Where one turn sends some rows of the set: a few examples, then the rows asked
Pazuk: [6, -9, 11, 12, -25, -4, 2, -11, -9, -6, -7, 14, -4, -24, 4, 4, 12, -7, -10, -1, 7, 1, -5, 15, -26, 2, -16]
Gobiz: [2, -23, 9, -8, 19, 24, 11, 25, -26, -1, -27, 5, 0, -31, -7, 2, 5, -2, -20, 23, 27, 11, -1, 18, -28, -15, -29]
bitif: [5, -24, 16, 1, 22, -3, 14, 11, -11, -24, -15, -14, 25, -9, -15, 19, 10, -1, -5, -1, 7, 29, 14, 19, -37, 31, 1]
vakel: [-5, -6, 23, 8, -14, -2, 11, -6, -9, -6, -10, -5, 3, -24, -19, 15, 14, -19, -10, 4, 6, -2, 0, 37, -43, 4, 12]
Mif: [4, -16, 12, -1, 26, -10, 11, 11, -12, -25, -21, -9, 15, 2, -14, 21, 8, 9, -8, 3, 1, 26, 12, 10, -32, 28, 3]
Bik: [0, -12, -13, 5, 24, 19, 18, 8, -30, -2, -12, 7, 10, -29, 1, -1, 2, -8, -1, 5, 22, -6, -22, -10, -31, 3, 1]
famir: [5, -21, -3, 4, 24, 25, 17, 14, -38, 6, -22, 9, 6, -36, 9, 9, 7, -14, -2, 9, 17, -2, -17, -3, -37, -1, -5]
suta: [6, -15, -12, 3, 24, 24, 12, 7, -31, -2, -14, 15, 6, -42, 6, -3, 6, -16, -2, 5, 21, 2, -15, 2, -35, 6, -2]
Tobe: [-9, -28, 11, 2, 12, 0, 6, 32, 3, -24, -18, 20, 12, -4, -19, 30, -8, -5, -24, 12, 12, 3, -13, 2, -30, 27, 1]
zupof: [0, -20, 11, 0, 11, -1, 4, 25, 5, -34, -19, 24, 14, 2, -17, 21, -1, -9, -23, 15, 11, 11, -5, 2, -38, 26, 5]
Sele: [1, -30, 10, -5, 15, -9, 8, 19, 3, -27, -17, 20, 11, -1, -23, 26, -2, -4, -19, 14, 11, 7, 0, 9, -39, 28, 15]
tisid: [2, -33, 4, -4, 18, 24, 7, 19, -30, -1, -28, 10, -2, -29, -5, -5, 5, -1, -21, 13, 14, 2, -7, 19, -31, -13, -28]
meso: [0, -16, 10, 4, 29, -10, 9, 13, -9, -21, -18, -13, 23, -7, -16, 11, 11, 3, -3, -2, 11, 32, 14, 8, -32, 25, 2]
Rumu: [-4, -29, 10, -4, 28, 13, 11, 29, -22, -3, -30, 8, -3, -33, -9, 4, 5, 1, -15, 17, 18, 7, 0, 32, -24, -14, -25]
Dumib: [-2, -28, 12, -1, 18, 22, 11, 29, -28, -4, -28, 10, 9, -34, -8, -9, 5, 2, -22, 15, 16, 11, -1, 21, -27, -13, -27]
sabav: [-3, -22, 10, -2, 0, -9, 5, 23, 10, -26, -13, 22, 11, -9, -29, 25, -6, -5, -21, 17, 11, 10, -8, 9, -37, 23, 3]
serip: [11, 8, 23, 10, -5, -17, 10, 11, -6, -9, -7, -5, -4, -7, 5, 14, 12, -18, -19, 24, 0, -2, -8, 12, -24, 9, -15]
barov: [1, -10, -3, 4, 15, 26, 14, 6, -28, 5, -14, 13, 14, -39, -2, 6, 7, -19, 3, 8, 18, -5, -23, -6, -41, 1, -3]
Ridaf: [3, -17, -7, 10, 25, 24, 16, 11, -28, 1, -22, 11, 19, -41, 3, 5, 6, -18, -5, 8, 20, -2, -20, -6, -32, 8, -6]
Leb: [0, 6, 15, 15, -8, -12, 6, 17, -5, -6, -10, -10, 4, -5, 2, 10, 16, -23, -19, 22, -2, -12, -12, 11, -27, 9, -12]
nezef: [1, -5, 9, 8, -19, -9, 3, -9, -9, -1, -4, 16, 3, -25, 7, 1, 14, -1, -2, 1, 10, -3, 5, 14, -19, 6, -9]
Rito: [2, -22, 10, -3, 17, -4, 8, 31, 9, -29, -15, 25, 13, -10, -27, 22, 2, -3, -22, 11, 17, 7, -6, 7, -35, 25, 8]
kisu: [2, -25, 12, -2, 16, 14, 6, 24, -24, 1, -24, 6, 1, -34, -6, -5, 6, -3, -15, 19, 11, 13, -3, 24, -27, -13, -39]
Lezez: [1, -23, 15, 5, 28, -4, 17, 8, -15, -25, -20, -7, 29, -3, -11, 9, 13, 5, 5, -7, 2, 21, 13, 17, -34, 21, -1]
fipo: [-6, 3, 34, -4, -4, 5, 6, 7, -7, 14, -12, 7, 3, -25, -4, 29, 17, -6, -9, 16, 18, -11, 6, 20, -18, 8, -11]
Fugu: [-1, 1, 43, -2, 0, 7, 8, 6, -14, 16, -8, 2, 2, -21, -1, 25, 17, -17, -7, 15, 14, -8, 3, 19, -28, 6, -10]
tipe: [3, -7, 18, 1, 28, -11, 12, 6, -10, -18, -15, -11, 25, -6, -15, 15, 13, -1, 5, 4, 0, 27, 12, 13, -35, 26, -1]
zuvug: [-4, -9, 20, 11, -15, -4, 14, 10, -10, -8, -11, -9, 10, -26, -13, 14, 21, -17, -8, 4, -1, -6, -1, 41, -40, 2, 5]

suta -> bitif
tisid -> Sele
And these:
Rumu -> Tobe
Dumib -> Rito
sabav -> barov
fipo -> Leb
serip -> Pazuk

